Each row has a name. Each question is about the rows just above it.

R: [ 86  84  87 105  83]
E: [ 98 124 156  78  79]
X: [129 106 104 105  91]
X without one entry, shuffled: [ 91 104 129 106]. Gone: -> [105]
Which entry of R is missing from [ 84 105  83  86]? -> [87]
Which entry of E is missing from [124  78 156  98]? -> [79]
R without one entry, shuffled: [ 87  83 105  86]. Gone: -> [84]
Shuffled X with one entry gone: [106 104  91 129], missing -> [105]
Which entry of X is missing from [ 91 105 129 106]? -> [104]
Which entry of R is missing from [ 87  86 105  83]? -> [84]

U: [127 142 130 102]
Q: [124 136 130  95]
V: [147 144 126 184]
B: [141 142 125 183]
N: [123 124 130  79]
Q without one entry, shuffled: [130 136  95]. Gone: -> [124]
Shuffled N with one entry gone: [ 79 130 123], missing -> [124]

fepup: [ 79 141  78 106 117]
Fugi: [115 133 115 114 115]
Gomub: [159 112  84 150  83]
suk: [131 121 127 133 123]
gide: [ 83 128 181 155 180]
gide without one entry, shuffled: [ 83 128 180 155]. Gone: -> [181]
Which entry of fepup is missing from [117  78 141 106]? -> [79]
Shuffled gide with one entry gone: [155 128  83 181], missing -> [180]

vunab: [108 123 157 181 120 108 110]
bag: [137 135 118 115 136 141 110]
vuvi: [114 125 118 115 136 141 110]
saz: [108 123 157 181 120 108 120]
zikos: [127 137 137 109 116 136 132]
Shuffled saz with one entry gone: [157 123 108 120 120 108], missing -> [181]
Shuffled vuvi with one entry gone: [118 110 136 125 141 114], missing -> [115]
bag without one entry, shuffled: [135 137 141 115 110 118]. Gone: -> [136]

C: [127 108 111 128 155 125 141]
P: [127 108 125 128 155 125 141]
L: [127 108 125 128 155 128 128]
Z: [127 108 125 128 155 125 173]
Which entry of L is missing from [125 128 108 128 155 128]? -> [127]
Which entry of C is missing from [127 155 141 111 125 128]? -> [108]
Shuffled P with one entry gone: [125 141 155 125 127 128], missing -> [108]
Z without one entry, shuffled: [173 155 108 125 127 125]. Gone: -> [128]
Which entry of L is missing from [128 155 128 128 108 125]? -> [127]

daket: [126  87 102 141 131 127 123 123 106  88  98 111 152 129 118 133 147 143
 108 115 126 137 119 136 167  95 119 134 184 125 109 113 152 120 116 121
 147  97 111 125 109 113 143 112 127 134 153 133]
fil: [ 94  95 115  98 113  99 133 116 104  81 143 149 118 128 130 146 127 114
 125 106 140 157 119 139 141 111 118 126 184 120 105 122 127 125 138 106
 144 128 144 136 114 141 143 110  97 136 147 136]
bodud: [134  95 104 151 136 133 123 126  85  97  92 103 159 131 118 130 150 144
 109 122 122 128 119 132 173  97 120 138 171 122 118 110 154  84 112 120
 144  88 102 124 114 100 136 115 117 133 149 126]
Vuz: [141 103 106 158 141 138 123 118  98 108  90  96 167 131 119 125 152 151
 111 123 110 119 119 128 173 107 119 136 157 117 123 108 153 119 109 120
 142  82  96 121 120  99 130 120 128 131 147 123]
Shuffled bodud with one entry gone: [118 136 109 120 115 122 110 154  84  88 122 171 149 123 151 132 122 126
 130 100 144 119 159 124 128 138 104 102 131 112 134 117 126 133 144 120
  95  92 173 136  97 133 103 118 114  97 150], missing -> [85]
daket without one entry, shuffled: [147 137 119 134 109 115 119 127 133 111 113 133  97 123  87 136 129 111
 118 125 125 184 121 152 147 143 102 108 127 112 113 153 141 143  98 131
 134  88 120  95 106 123 167 126 152 126 109]. Gone: -> [116]

